Rotation paths and how fast each direction turns (deg/step)
Each turn is a multiple of 5 degrees from 10 to 175, or 0.
Each row of a path follows its step; steps can be skipped.
Rotation 1:
step 0: [-26 -11  14   3 -15  -4   5  -7 -10   1  -4   3 -11  10  -1 -12   4   6
 -13  11  -4  -6  -6   4   9  -5  -7  -7   7 -22   9  -7  -9  15 -11   4
  16   7  16   6  -4  15   8 -11  -6  -5  -2   1 -11 -25   0  10   9  -8
  11   6  19  11 -20   9   7  -3 -13   6  24  14   4  10 -14   3 -17   3
 -11 -24]
step 1: [  4   1  12   2   8   9   3  -3 -11  23  -9  28 -11  -4  -5  18   2  11
   2   5   2  -6 -12 -23  12  -8  -1  -1 -21  -3 -13  -3 -16   0   2  -8
   0   6  21  24   8  32   6   0   1  -6  -7   3   7 -16  -1  12   0   1
  -3   2  14  17  -1   8  -5   4   9  18 -12  13   5  -5  11  -4   3 -18
  -6 -16]
step 3: [-14 -11   5   4   9 -12  -7 -16  -3  20   2  -1  -4  -1  -5  -3   4   4
  -6  16 -16 -11   1  20   8  13  12   6  -6  -9 -14  -3  -5 -10  12 -31
  17  -8   3  21   8  10 -13 -11   2  -8  -3  -3  -2 -17   6 -11  -7 -11
  16   6  13 -10  10  -6 -18  -1   0 -22   9 -20  -5   2 -11  -5   0  15
  -8 -16]
step 4: [-23  -8   3   3  17 -14 -21   4   7  13 -17   4 -15  16 -28 -10  -1  -9
 -25   9  -3  -5 -11  -1   7  13   7   7 -11   3   5  -5 -13  -9   7   9
  18  -6   7   5  -8   7   7   0  10  -5  -6   7  -1  -9 -18   6 -11   4
   0  10  22  11 -16   1   0 -10  -5 -12  12  25   4   0  11  15   0   0
   1  -9]
step 6: [ -7  30   2   7   6  -7   6 -10   9   3 -24  -2  -6  -3  13 -11   8 -18
  11  -8  -5  23   2   7  -3   6   6   3  -2   2  -5   9   2 -24   3  -7
  -6  -6  13   8  -4  27  -6   9  16 -10   3 -14 -18  -5  -4  -6   2 -11
  12   6  11   9   4   0   6  11 -15   4  19  -7 -24  -7 -11  13  -2   2
  -3 -21]
step 7: [-23  -5  -4  -2   7 -23   2 -13 -10  13   4  22  11  20   4  12  -3 -24
  -7   6  -1  -5  -6   7  10  17  15   6   7 -15  -7   7  15 -15 -19  -6
  -3   4   1  25  -2  12  11   3   9   0  12  -2 -21  -2  -2  -8   9  -6
  -4   9  22 -11   0   4   2   9  16 -12  -3   6   0  -2   0   2   3  13
 -14 -12]
step 11: [  2 -16  -3   0  11  -1  10   4  11   7  -8   2  -5   4 -10   5  -3 -29
 -12  -6   4  13   6  13   9  20   4  -8   2   1  -2   2  -6  10   2  -4
 -21  12   4  14 -18   4   4   7  -4  12   0  15 -13 -27  11  16   2  11
 -13  -8  21 -10  -3   3  23   6  17 -28 -10   2  -7  -1   3   2  -4  19
  -1 -11]
step 14: [  5 -12   1 -26  -2   8   1  -6   7   8  16  13 -11 -10  11  -6  20  -1
  -4  10  -3   5  -1   4  -6  12  -2  -2 -10  -2 -23  -6   9 -18   9  -3
 -18  26   3  10  -2  15  11  25 -15   4  -1   3  -5  -5  17   0 -13  -2
  -2   2  16  14   7   3 -14  10   9  -1 -11  28 -12  -2  12  -2   4  -3
  -4 -11]
[ 1  3  1 -3 -2  0  0 -4  3 -5 -1  0 -1  1 -2  1 -2  5  2 -5  2  1 -1 -6
 -4 -1 -1  3  0 -3 -4  1 -3 -1 -2  0 -1 -4 -1  1 -1  2  3  0  2  1  4 -4
  3 -3  0 -2 -1  0  1  3 -2  5  0 -3  2 -2 -2 -2 -6 -4 -6 -2  2 -4  0 -3
  1  0]
95
[ 4  1  0 -3  0  7  2  0  1  1 -3  1 -2 -2  0 -3  2 -2 -1  2  1  5  1 -8
  0 -4  1  1  0  0  4  3 -2 -2  2  1 -4  3 -2  4  1  2 -1 -1  3 -1 -3 -3
  0  3  1  0  3 -6 -1  0 -4 -2  5 -3 -6  1  2  4  1  3 -1  2  0  2  0 -1
  1 -1]
90
[ 1 -2 -4  0  6 -2 -3  0  5 -2  2 -2 -3 -1 -2 -1  1 -4 -2  6 -1  5 -1  0
  0  1  0  1  2  3  0 -1 -8  0  1  0  3 -8 -1 -3 -1 -4 -2 -3 -6  4  1  1
  3 -3  2 -2  0 -1  1 -1  2  0  2 -1 -1 -1  0  1  1  0  0  1  3  0  1  2
  3  2]
60
[ 5 -1 -4 -2  2 -1  6 -4 -1 -3  0  2  4  2  4  3 -1  1  2  1  0 -3  0 -4
  3 -2  1 -1  5  2  6 -1 -3  4 -2  1  7  2  1  2 -1  2  0  2 -4  0  0  1
  2 -1 -4 -1  1 -1  1  0  1  0 -1  2  4  4  2  4 -2 -2 -2  4 -3  2 -2 -1
 -2 -4]
40
[-1 -5 -2  2  4 -1  1 -4 -4 -2  3  5 -4  1  1  6  1  1 -2 -3  2 -3 -3  3
  1  0  0  3  0  1 -3  2  0  2 -1 -5 -3 -1 -1  4  2  1 -2 -5  3  1  2  2
 -2 -2  4  3  0 -1  0 -2 -8 -3  1 -1  0  2  1  2 -2 -1  0  5  2 -1  1  2
  3  2]
170
Rotation 2:
step 1: [-11 -17   2  -6 -10  16 -11   0 -16  11  -5  10   8   2  -9 -13  -8 -16
   3  -1  12   7 -19  -1  12 -11   6 -13  -1 -12   1  31   3   9   4   7
   9   1 -14   6 -26 -15  -4 -10  -3  -2  19   8  -7 -14 -16  -8 -16 -15
   0  25  11  -9   2   6   0  -2  -1  -3  -2  -6  14   8   5  14  -7   1
 -22  15]
step 2: [ -2  -8  -4   9  -7  10  22   9   8   4   1   5 -19  -7   5  -6  -9 -12
   7  -8 -19  -6 -11   1   6   1  12  20  -8  -5  24  -3  -6 -18   3   4
  -6 -18  -3  20  -3   3   7   8  14   6 -13 -26 -12  11 -14  -7   4 -12
  -6  17  11  -1 -10  -7  18  14   2  15  10  -3   9  23  15  20   2   2
  -6  -9]
step 3: [ -4   3  17  -5 -12 -19  13   8   4  10 -17  -6   1  -3 -11  12  19   3
 -12   0  28 -20 -21  -4  -9   2  10   3  23  -8  -7   5   4   9   9   4
  -7   4  -5   7  -5 -16   2   3  -6  17  17 -29 -20 -12  -1 -12  10 -10
   4  10   5  -7   3 -14  16  20  -5  -6 -11   2   8  -6  -3   0   3  -9
  -7 -11]
step 4: [ -8  -5   1  -3   8  18   9   9  -1  22  16   1  -6  -4  15  -1  21   8
 -15  -7  17   5  -1  -7 -11 -11  -6   7   2  10   7  15 -19   3   9  22
 -13  12  -8   7   3  13   9  10   1  -3  12  -2   7  11   6 -12 -22 -17
  -4  -5   6  -3   3  14   0  22  14   4 -12   2  10  29  -6  16 -20   9
  -1   4]
step 7: [  0  -5   5   6   0   9  29  -7 -26   3   3  15  -5  18   5   7   1  -8
  22  -5  -2   0  10  10  18  -7  -4 -27   6   5   2  13   4 -14 -14  -1
   0  -5  -8  -5   0 -18 -13  -3   9   2  23   1  15   5  21 -14 -32   3
   2  -9   2  -1   2   9  12   6   7 -19  -9   6 -11   6   3   4 -13   3
   8   0]
step 9: [-14   9  18   6 -26   6  23   1  -5 -11   2  -9   0  11  -1  -5   6  -7
   2  17 -11   1  11   7  17  24   1  -7  25 -14  -9  15  -7  -6   5  -4
  -3  -6 -10  10 -32  -3   2 -16  -6  15   3   1 -21   5  -6   6 -10 -11
  -8   5  22  -4   5  11  -5   4   6   4   9   5   9  -7   6  -7 -11 -19
  -6   9]
step 11: [ -5 -18   7  15  -2   2  28   3   7   8  -2  10   5  -8   0  10 -11   0
 -23  15   4   3 -20   2   8 -14 -20  -5   8  -1 -16  16   2 -11  12   1
 -24  -2  -5  17  -8   0  13  11  17   6 -13  -7 -11 -25 -19   0  16   3
  17  15   6   5   0  -7 -10   6  -7   6  -1   8   4   5  -5  -1 -17  -8
   3  -7]
step 12: [  8  -2  22  -7   5  -6   8  -7  10 -10   9 -10 -21   6  -9  -2  13  -5
 -28 -10   8  -7   5  -8 -12  13  16  16  16  -1 -12  10   1  -6  -1   5
 -28  -6  -2   5   0  -4   9 -12   4  14  -6   5  10  -5  -9  -1   0  -2
 -26   7  -2  -3   6  14   8  20  26   6  -1  21  -6  22   0   6  10  -3
   4  -2]
[-2 -1 -2  2 -4  0  0 -3 -5 -1 -2  3 -3 -1  4  2  2  3 -1 -4 -3  3  2  5
  0  4 -3 -3  3  1  3 -5  3  2 -2  1  2  3  1  0  2  3 -1 -1 -2 -1  3  1
  6 -2  6 -2  1 -1  0  0  1  6  0  1  0 -2  2 -2  0  0  3 -1 -6 -2  2 -2
  0 -1]
40
[ 4  1 -1  1 -1 -7  2  0 -5  1  0  1 -2  3  1 -1 -7 -2 -2  0  3  0  2  0
 -1 -4  3  6 -2  2  2 -3  2  2  2  0 -4 -1 -4  0 -1 -5 -1 -1 -2 -2 -1 -3
  2  0  3 -1 -1  0 -2 -1 -5 -1  2 -2  1  0 -6  1 -1  2  4 -4 -1 -5  2  0
 -4  1]
145
[ 3  0 -1 -4  2  0 -1 -2 -1 -1  3  5 -1 -2  2 -2 -3 -3 -2 -2  0  5 -5 -1
  0 -6 -2 -2  1 -2  5  0 -1  1  0  5  0  0  1  2  4  0  0  1  4  2  0  0
 -1 -2  3 -1 -3  0  0 -1  2 -5  1 -1  0 -7  2  2 -1 -2 -4 -4 -2  2 -8 -1
 -1  3]
115
